In the data rows, the value 128 means zero.
Some points, one per row:
[201 184 141 116  98 167 159 172 218 116  19 179]
[155 189 104 172 126 168  54  83 201 109 121 116]
[177 149 107 181 114 198  67  80 123 150 110  95]
[134 156  89  90 162 207  70 214  65 141 151 166]
[ 96 102 174  75 110  88 226 158  17 100 102  90]
[ 24 160 150 139 169 108  19 140  95 130 152 106]
[135 132 136  77 165 132 168 210 111  98  68 143]
[106 136  25  93 147 196 123 193 192 109 136 106]
[209 111 102 121 113 163 176 148 156  46  96 112]
[111 157 181  78  86 184 192  97  29 117 116 109]
[ 96 162 225  70  99 117 147 117  20 120 142 147]
[182  67 105 120 177 149 148 151 101 138 167 169]
[ 62 190 157 116 136  82  62 208 111 130  65 133]
[171 129 182 127  79 135 190 111  95  98 129 136]
[ 95 123  16 132 141 164 129 125 159 136 166 114]
[173 136 115 169 119 151  87  81 162 145 149  73]
[183 116 133  95 124 158 135 161  80  52 124 109]
[174 102  84 112 158 188 187 136 149 192  69 150]
[137 202 159 134  78 132 186  79 198 158  73 108]
[151 181 115 142 102 164 103 162 124 175  74 133]
[186  87  55 147 117  49 178 178 175 160  98 136]
[ 50 216 178 166 176 121  69  80 155 101 128 137]
[114 154 134 159  87 128  36 118 156 232 181 123]
[108  95 117 173 191  63  45 150  34 158 149 157]
[121 109 188 141  90  83  82  67  36 135 186 104]
[139 109  62 110 167 199 101 172 177 122  94 118]
[ 77 169 118  98 136 164 104 112 128 159 115  85]
[157  60  50 158 181 168  73 126 195 133 135 107]
[191 109 113 150 157  61 109  83 188  95 164 125]
[160 145 190 171  92 170 116 128 164 141  73 157]
[ 56 188 104 135 109  70 152  98 191  88 132 116]
[104 110  57 116 197 154  38 214  37 211 131 154]
[ 91 203 172 144 100  66 121  74 172  57 124  99]
[110 139 196 198 117  81  43  64 155 144 193 119]
Then 12 other points, each followed by its number:
[105  87  62 132 145 159 112 144 134 172 104  83] 0
[107 143 163 144 194  53  65  96 144 115 133 112] 1
[ 90 156 115 167 127 161  44 122 114 209 100 127] 2
[188  85  59 140 129 168 172 162 118 132 110 150] 3
[190 101  96 172 107 117 168 107 122 109  95 138] 4
[190  80  97 118 108 101 163 208 108 178 102 152] 5
[ 97 173  67 109 122 176 158 145 141 145 129 131] 6
[ 22 161 130 161 225 120  50 103 154 185 187 173] 7
[ 79 157 115 213 196 149  50  31 186  80 197  67] 8
[186 133 143 168 128 143 101 115 106  84 122 112] 9
[157 144 154  62 111 152 194 108 206 154  90 114] 10
[117 132 118  77 136 163  92 196 116 121 184 169] 11
Which of these numbered points is nearest to each point below, looking only along the 4 directions in which the first points spread most? Its number follows each.
[ 89  76  78 197 195 117  78 116 106 144 133  98] > 0
[128 134  31 176 181 155 139 157 224 111  89 145] > 0
[161 118 175 128 146 163 159 163 195 127  66 166] > 10
[161 110 161 211 179  70 103  80 255 120 163 174] > 8
[ 63 130 132  77 134 144 120 151  78 158 149  93] > 11
[139 144 166  97 140 157 154  94 122 122 180 153] > 9
Here are 12 other points, each followed by its number:
[ 75 188 134 122 137 175  80 174 106 119  94 151] 0
[113  68  97 104 159 129 121 144  40 186 139  79] 1
[101 118 132 163 160  81 146 165 174  87 163 203] 2
[ 47 104  75  97 145 114 102 132   0 143 254 126] 3
[119 132 139  71  95 118 189  86 133  93 125  88] 4
[182 124  92 159 149  93 194 180 201  91  87 200] 5
[133 147 118 181 110 121 108  65 241 101 134  81] 6
[ 61 146 118  43 131 116 137 141   0 152 165  95] 7
[ 95 121 106 117 104 178 208 116  36  89 166 117] 8
[ 85 118  95 209 126 158  96 126 211 198 115 105] 9
[108 127 193 142 168 192  97  81 138 102 154 117] 10
[160  58 156  99 120  93 202 116  52 133 158 131] 11
Which of these numbered points is nearest to each point below, looking only along the 4 directions in which the first points spread most? Its number follows each.
[129  85 136 108  98 120 131 175  82 136 176 140] > 1
[170 135 161 114  67 132 210 100 112 169 109 128] > 4
[178  58 156  87  90  82 229 106   9  56 143  77] > 11
[ 75 126 114 141 125 106 139  62 140  99 131  62] > 10
[235 101 141 190 122  75  52 150 202 156 109 178] > 9
[147 189 140 137  64 112  87 145 255 137  83 141] > 6
